In the rows, zero is written as 128.
Each path below is one point turned by a fixed rotation once a step. After each direction that follows a path, write how fast that rotation turns it, in degrees each step (0 if it stays still).
Each turn is a multiple of 5 degrees from 10 to 175, or 0.
Each row of a path follows its step; steps can be skipped.

step 1: [132 129 120 122 130 127 128 123 128 124 122 123 134 127 133 131 127 130
 127 122 128 130 122 137 129 130 131 127 124 131 121 123 126 134 130 123
 126 119 129 129 136 124 119 130 132 120 122 133 135 137 127 129 124 126
 128 125 130 135 128 117 115 135 123 120 125 118 120 134 121]
step 3: [133 133 125 117 134 132 126 130 132 122 132 126 135 133 129 129 126 135
 131 125 123 129 120 130 128 130 128 122 133 135 127 137 133 135 136 120
 134 116 130 129 125 129 125 124 132 126 128 127 128 131 123 139 121 128
 128 118 126 117 127 130 122 134 131 116 124 124 125 133 127]
step 4: [135 125 136 128 119 119 126 122 137 127 123 126 136 123 128 124 131 133
 129 124 126 128 130 128 124 133 120 124 135 133 132 120 124 127 130 128
 120 127 116 130 132 132 130 131 129 116 127 134 138 131 122 127 131 119
 125 120 132 125 125 119 128 127 121 123 128 127 127 128 122]
step 5: [139 120 122 121 130 122 135 124 126 122 131 123 131 129 138 139 129 127
 131 124 126 130 125 130 132 129 135 127 130 128 121 132 129 138 142 123
 137 127 118 133 132 125 130 130 130 127 121 126 131 127 120 129 128 127
 130 126 133 130 124 131 123 126 135 121 120 128 121 124 130]
step 6: [123 122 131 120 135 123 124 126 130 125 129 121 134 123 136 120 131 129
 116 123 130 125 124 127 116 127 123 135 128 132 128 129 122 122 129 122
 127 126 124 128 132 132 127 128 132 116 127 137 135 125 119 138 121 126
 134 127 129 116 128 128 128 129 124 120 131 123 126 131 128]
step 7: [130 125 131 122 133 124 141 127 132 121 125 119 131 129 130 131 132 133
 140 127 126 129 123 133 133 136 126 126 139 132 136 129 119 126 131 122
 136 118 118 139 132 133 126 127 132 126 123 125 125 128 130 127 124 127
 120 120 129 124 128 127 127 123 130 129 122 132 129 130 123]
step 11: [132 132 132 123 136 126 129 129 140 128 134 124 138 131 126 130 130 132
 131 130 132 133 123 128 130 130 128 124 122 127 127 129 124 129 124 126
 134 129 119 132 128 138 129 120 131 120 127 121 132 130 136 133 120 123
 130 120 131 124 129 118 116 127 125 118 129 123 120 138 123]
step 14: [124 127 134 118 131 121 126 118 133 130 129 125 138 124 123 121 131 124
 128 118 127 130 120 131 133 138 131 133 126 133 123 123 122 124 129 127
 121 125 119 131 131 123 124 127 135 121 125 131 133 121 127 139 122 122
 122 124 127 129 137 133 128 129 121 127 125 131 125 132 119]
step 18: [131 135 127 117 132 128 126 129 126 124 128 126 135 132 132 126 130 134
 133 122 130 138 122 136 136 130 127 125 127 136 118 135 134 130 131 121
 131 127 128 132 123 125 124 123 124 122 117 133 126 123 117 139 126 125
 134 125 124 123 128 132 121 133 125 127 124 125 130 133 123]
step 20: [142 121 126 119 127 125 127 121 127 124 128 128 135 124 130 130 134 134
 137 128 123 127 123 139 137 138 130 130 137 128 124 132 130 137 140 129
 132 129 122 129 131 126 124 127 131 123 121 136 133 135 118 124 134 127
 130 124 128 129 124 128 128 132 133 124 124 128 123 130 129]
Directions:
[130 129 129 130 127 128 125 128 130 127 125 128 126 127 130 129 129 127
 129 125 130 128 127 130 126 128 129 129 126 129 129 127 128 125 126 127
 128 128 128 127 126 126 129 125 130 127 128 127 128 129 129 128 128 127
 129 128 128 128 131 127 128 127 128 126 128 128 128 129 128]
145
[129 129 127 129 132 128 129 125 127 129 128 129 128 128 128 131 127 129
 128 126 129 128 127 127 129 128 129 126 130 129 127 128 128 127 129 125
 130 125 129 127 127 128 128 129 130 129 129 125 127 130 129 127 126 127
 127 128 127 129 127 125 127 127 129 127 129 128 128 128 128]
175
[130 128 128 126 130 128 127 128 127 127 127 129 129 129 129 127 130 128
 130 128 128 127 129 125 128 127 127 126 126 126 128 129 128 127 129 128
 127 127 130 128 130 129 127 126 128 125 132 130 127 127 129 129 127 128
 130 130 127 130 128 126 128 130 126 129 128 127 129 127 128]
145
[126 128 127 128 128 130 128 129 129 129 127 130 128 129 126 128 127 127
 126 128 127 126 127 127 126 128 127 130 127 130 126 127 124 129 126 128
 126 128 127 127 129 130 126 128 130 128 132 129 130 128 128 129 128 128
 126 127 129 130 128 127 127 129 127 127 129 128 128 131 128]
140
